In the data rows, zero lies at 4.5, halfway between 4 and 5.
Some points:
[3 6 7 4 3 5 6 5 5 3 3 4 4 7 4 3 5 5 6 3 4 6 3 5 7 5 7 6 4 4 4 6 6 5 6 3 3
 6 4 5 5 3 2 6 6 4 4 3 6 3 7 7 4 4 6 3 2 6 6 6 3 4 7 3]
[4 7 7 3 4 5 6 4 6 3 3 4 4 5 2 3 4 2 5 3 4 6 3 4 6 6 7 6 3 4 4 4 6 4 7 4 4
 6 5 4 5 3 4 5 5 3 4 3 6 4 6 7 5 5 7 5 2 5 4 4 1 4 4 4]
[3 6 7 3 3 5 6 4 5 3 3 4 4 8 5 3 4 3 5 3 4 6 3 5 6 5 6 6 6 6 5 5 6 5 6 3 3
 6 4 4 5 3 1 5 6 4 4 3 6 4 6 6 4 4 5 3 3 6 6 5 3 4 7 3]
[3 4 3 5 4 3 5 4 5 3 3 3 6 3 3 7 5 3 4 6 8 2 7 5 3 6 2 2 5 4 6 4 3 3 3 6 4
 6 4 6 4 3 6 5 4 4 7 3 2 2 4 2 7 4 4 4 5 4 3 3 3 6 3 5]
[4 4 3 6 5 3 3 5 2 7 5 8 7 4 6 7 8 6 5 7 9 3 8 5 3 6 2 1 6 4 3 2 2 3 1 8 5
 6 5 5 1 4 6 1 4 2 9 5 2 4 6 2 3 4 5 3 5 2 6 3 8 6 4 6]
[8 5 3 4 3 5 7 1 6 3 3 4 7 3 6 3 4 6 5 3 4 3 3 2 3 6 4 5 3 3 2 3 2 4 5 4 3
 2 2 5 7 3 6 2 1 3 3 4 2 6 0 4 7 8 1 8 3 6 5 2 6 4 3 7]
[3 4 5 4 3 3 7 5 6 3 4 5 4 4 6 3 3 1 4 4 4 5 3 3 5 6 6 5 4 4 5 3 5 3 6 4 3
 5 4 4 5 3 5 2 5 4 4 3 6 4 3 6 5 4 4 3 1 6 3 4 6 6 3 5]
[3 2 3 7 6 5 3 7 5 6 7 4 4 5 4 6 2 6 2 6 4 6 6 6 3 2 4 4 5 5 8 6 6 6 3 6 6
 3 6 6 3 7 4 6 5 6 3 7 6 6 4 2 3 2 5 3 7 4 5 6 5 4 4 3]
[8 5 3 4 4 3 6 1 4 3 3 5 7 3 4 3 3 7 6 6 4 3 3 3 3 6 4 6 7 7 2 1 1 4 3 4 3
 3 1 2 7 4 7 5 1 7 4 5 2 7 4 4 6 7 1 8 5 2 6 2 4 6 3 7]
[3 6 6 3 2 5 5 4 4 2 3 4 4 6 6 3 5 3 7 3 4 6 3 6 8 6 6 6 5 6 5 6 6 6 7 4 3
 6 4 4 6 3 4 5 6 3 3 3 6 2 4 6 3 4 5 3 4 7 4 6 5 4 5 3]
[3 6 6 3 3 3 7 4 6 3 3 5 3 7 3 3 3 5 8 4 4 5 3 3 9 6 6 6 6 7 3 5 5 3 6 3 3
 6 4 3 6 3 1 4 6 4 4 3 6 0 5 6 5 4 4 3 2 6 7 6 4 6 8 4]
[4 4 7 4 3 3 6 5 4 3 3 4 4 5 3 3 2 1 4 4 3 5 3 5 4 5 6 6 1 1 6 5 5 5 6 4 3
 6 4 4 6 3 4 4 6 4 4 3 5 4 5 6 4 4 5 3 3 7 4 5 1 6 5 4]
[5 4 3 6 5 3 4 5 6 5 5 3 3 3 5 7 6 5 2 7 8 1 7 5 3 5 1 1 7 7 5 4 6 4 2 7 4
 6 7 6 1 4 6 4 4 4 8 5 2 1 6 2 7 3 5 3 6 4 5 4 5 6 3 5]
[7 4 3 3 4 3 6 2 4 4 4 3 7 3 4 4 3 5 6 5 3 1 3 3 3 5 4 5 4 5 3 4 1 4 4 2 3
 2 1 4 6 3 6 5 2 8 4 5 2 4 3 4 8 7 1 7 6 1 5 2 7 6 3 7]
[4 5 3 4 4 3 3 6 6 6 6 7 6 3 3 6 5 4 3 6 6 4 6 5 3 6 3 3 6 4 4 3 3 3 3 7 6
 6 4 3 2 5 5 2 4 4 8 6 3 7 5 3 4 3 4 3 2 4 4 4 3 6 3 5]
[3 5 3 6 8 8 5 5 1 4 3 2 4 4 8 5 6 5 7 2 4 5 3 4 7 5 4 3 3 0 4 5 4 5 6 2 3
 3 4 6 3 3 6 6 5 3 4 3 7 3 2 5 4 5 1 4 5 4 3 6 6 1 3 4]
[4 7 7 5 6 8 3 5 6 3 4 3 3 8 5 3 7 6 6 2 4 6 3 6 7 5 6 6 2 5 4 6 6 6 6 4 3
 6 4 6 6 3 1 6 6 4 4 3 6 4 6 6 3 5 5 5 3 6 8 6 3 1 8 2]
[6 3 3 6 6 5 2 6 5 7 6 7 1 4 2 6 7 6 4 6 4 6 5 6 5 3 4 5 6 6 3 7 6 7 5 6 6
 3 5 5 5 6 4 7 5 7 4 5 6 5 5 3 2 5 4 6 7 4 4 6 5 4 5 3]
[7 3 3 7 4 3 6 2 4 3 3 4 8 3 4 4 4 7 7 4 4 3 4 0 3 3 4 4 2 0 2 3 1 5 7 4 3
 2 2 7 7 4 5 5 1 4 3 4 2 7 1 5 8 7 3 8 3 1 2 2 2 6 3 7]
[4 3 6 3 3 3 5 4 5 3 3 3 4 3 5 3 3 1 4 4 3 6 3 6 5 6 6 6 3 4 8 6 5 6 6 4 3
 4 5 3 5 3 6 6 5 4 3 2 5 4 4 6 4 5 5 4 6 6 2 6 6 6 3 3]
[5 4 6 4 4 3 5 4 5 4 3 3 3 6 3 3 4 3 5 4 6 5 3 4 5 6 6 5 6 5 7 5 5 4 5 3 3
 5 5 3 3 3 3 5 4 4 5 4 4 5 5 6 5 4 5 3 4 5 7 5 4 6 7 4]
[4 3 3 5 6 5 3 6 6 5 4 3 5 3 6 7 3 5 2 6 3 5 6 5 3 1 4 4 6 5 6 5 6 5 3 6 4
 5 6 4 4 6 6 6 5 7 4 6 6 7 5 3 4 4 5 5 5 4 3 5 5 4 3 4]
[1 3 3 8 5 6 3 6 0 6 8 7 5 3 6 6 7 5 2 6 9 1 7 4 3 6 1 0 3 5 4 3 6 3 2 7 8
 6 8 6 4 8 5 2 6 1 8 7 2 4 6 2 5 2 7 3 5 5 3 3 3 3 3 6]
[5 3 3 7 8 8 2 7 5 7 9 6 3 3 4 4 0 4 4 2 3 6 4 7 5 4 4 4 5 3 4 7 5 7 5 4 9
 3 6 7 1 8 6 7 6 6 3 8 4 4 3 4 2 1 7 3 7 4 4 7 4 2 4 2]
[5 9 6 3 6 7 7 3 5 3 3 2 3 3 2 3 6 3 6 2 5 5 3 3 6 5 6 5 4 5 4 3 6 3 6 4 3
 5 5 5 5 3 6 5 5 4 4 3 6 3 4 6 6 6 4 5 4 6 3 5 5 2 3 6]
[3 5 3 4 4 2 3 6 0 6 7 7 7 3 1 8 4 6 5 7 5 1 8 5 3 5 3 4 5 6 4 2 3 3 1 9 7
 7 3 5 4 7 6 2 5 2 8 6 3 4 6 2 5 2 5 3 5 4 4 2 5 6 3 7]
[6 4 8 3 3 5 4 3 5 3 3 3 4 8 8 3 4 4 4 3 4 6 3 6 5 6 7 7 4 5 6 6 6 6 4 4 4
 6 5 4 6 3 1 5 6 4 3 5 4 5 7 7 3 6 6 5 5 7 8 6 2 4 8 3]
[3 4 7 2 3 2 6 4 5 3 3 4 5 7 4 3 3 4 6 4 4 6 4 5 7 4 7 6 3 6 4 5 6 4 6 3 3
 6 5 2 5 4 2 5 6 4 4 4 6 2 6 6 4 4 6 4 4 6 6 5 4 6 7 3]
[3 2 4 7 5 3 3 7 5 7 7 8 1 5 6 7 6 6 1 7 4 5 7 6 3 0 4 5 1 5 5 6 5 6 2 6 7
 3 6 5 3 7 4 2 6 8 3 7 6 6 6 2 3 2 6 3 8 3 4 5 6 6 5 4]
[4 2 3 7 7 7 2 6 5 6 6 3 1 3 6 7 5 7 2 7 4 6 7 7 3 6 4 4 4 3 8 6 5 7 2 7 6
 5 4 6 3 5 5 6 5 6 3 6 6 6 6 2 3 3 4 4 7 4 2 6 5 2 3 2]
[7 6 3 3 3 3 5 2 4 4 4 6 6 3 4 3 4 5 5 5 4 2 4 1 3 3 4 5 6 4 3 1 2 0 6 2 4
 3 3 3 6 5 5 1 2 6 5 5 4 5 2 4 5 7 3 7 4 5 2 2 5 6 3 7]
[3 2 3 7 6 6 2 7 5 7 6 7 5 6 3 4 7 6 2 3 4 6 5 6 3 2 4 4 3 5 4 6 6 6 6 3 6
 2 6 7 3 6 2 5 5 5 3 6 6 6 4 4 3 3 4 3 6 5 6 6 4 3 7 3]
[8 7 3 3 6 4 5 1 6 5 4 4 7 3 7 5 4 7 5 6 4 3 4 2 3 3 4 5 6 4 2 2 1 1 5 3 4
 3 2 1 7 4 6 5 0 8 4 5 3 7 5 5 7 8 3 9 6 1 5 2 7 5 3 7]
[4 4 4 5 7 7 2 6 1 6 7 3 6 3 4 6 3 3 4 4 4 6 6 7 5 0 4 4 8 8 6 7 6 7 5 4 7
 2 7 1 4 8 6 7 6 4 4 7 7 6 2 4 2 3 6 6 6 3 3 7 7 3 4 2]
There is one direction along which these points spread out most. Take the direction at right angles to it along which they spread out most. Go by this last direction. How far along it is each point below, from 0 to 99? The average is 50, and the first point in the table lies past the average. One standard deviation of the points above along it is 16.
[1 3 3 8 5 6 3 6 0 6 8 7 5 3 6 6 7 5 2 6 9 1 7 4 3 6 1 0 3 5 4 3 6 3 2 7 8
 6 8 6 4 8 5 2 6 1 8 7 2 4 6 2 5 2 7 3 5 5 3 3 3 3 3 6] 51
[3 5 3 4 4 2 3 6 0 6 7 7 7 3 1 8 4 6 5 7 5 1 8 5 3 5 3 4 5 6 4 2 3 3 1 9 7
 7 3 5 4 7 6 2 5 2 8 6 3 4 6 2 5 2 5 3 5 4 4 2 5 6 3 7] 40
[8 5 3 4 4 3 6 1 4 3 3 5 7 3 4 3 3 7 6 6 4 3 3 3 3 6 4 6 7 7 2 1 1 4 3 4 3
 3 1 2 7 4 7 5 1 7 4 5 2 7 4 4 6 7 1 8 5 2 6 2 4 6 3 7] 19
[5 9 6 3 6 7 7 3 5 3 3 2 3 3 2 3 6 3 6 2 5 5 3 3 6 5 6 5 4 5 4 3 6 3 6 4 3
 5 5 5 5 3 6 5 5 4 4 3 6 3 4 6 6 6 4 5 4 6 3 5 5 2 3 6] 48
[7 3 3 7 4 3 6 2 4 3 3 4 8 3 4 4 4 7 7 4 4 3 4 0 3 3 4 4 2 0 2 3 1 5 7 4 3
 2 2 7 7 4 5 5 1 4 3 4 2 7 1 5 8 7 3 8 3 1 2 2 2 6 3 7] 20
[3 6 6 3 3 3 7 4 6 3 3 5 3 7 3 3 3 5 8 4 4 5 3 3 9 6 6 6 6 7 3 5 5 3 6 3 3
 6 4 3 6 3 1 4 6 4 4 3 6 0 5 6 5 4 4 3 2 6 7 6 4 6 8 4] 57
[4 4 3 6 5 3 3 5 2 7 5 8 7 4 6 7 8 6 5 7 9 3 8 5 3 6 2 1 6 4 3 2 2 3 1 8 5
 6 5 5 1 4 6 1 4 2 9 5 2 4 6 2 3 4 5 3 5 2 6 3 8 6 4 6] 38
[5 4 6 4 4 3 5 4 5 4 3 3 3 6 3 3 4 3 5 4 6 5 3 4 5 6 6 5 6 5 7 5 5 4 5 3 3
 5 5 3 3 3 3 5 4 4 5 4 4 5 5 6 5 4 5 3 4 5 7 5 4 6 7 4] 55
[3 4 7 2 3 2 6 4 5 3 3 4 5 7 4 3 3 4 6 4 4 6 4 5 7 4 7 6 3 6 4 5 6 4 6 3 3
 6 5 2 5 4 2 5 6 4 4 4 6 2 6 6 4 4 6 4 4 6 6 5 4 6 7 3] 60
[4 4 7 4 3 3 6 5 4 3 3 4 4 5 3 3 2 1 4 4 3 5 3 5 4 5 6 6 1 1 6 5 5 5 6 4 3
 6 4 4 6 3 4 4 6 4 4 3 5 4 5 6 4 4 5 3 3 7 4 5 1 6 5 4] 57
[4 3 6 3 3 3 5 4 5 3 3 3 4 3 5 3 3 1 4 4 3 6 3 6 5 6 6 6 3 4 8 6 5 6 6 4 3
 4 5 3 5 3 6 6 5 4 3 2 5 4 4 6 4 5 5 4 6 6 2 6 6 6 3 3] 56
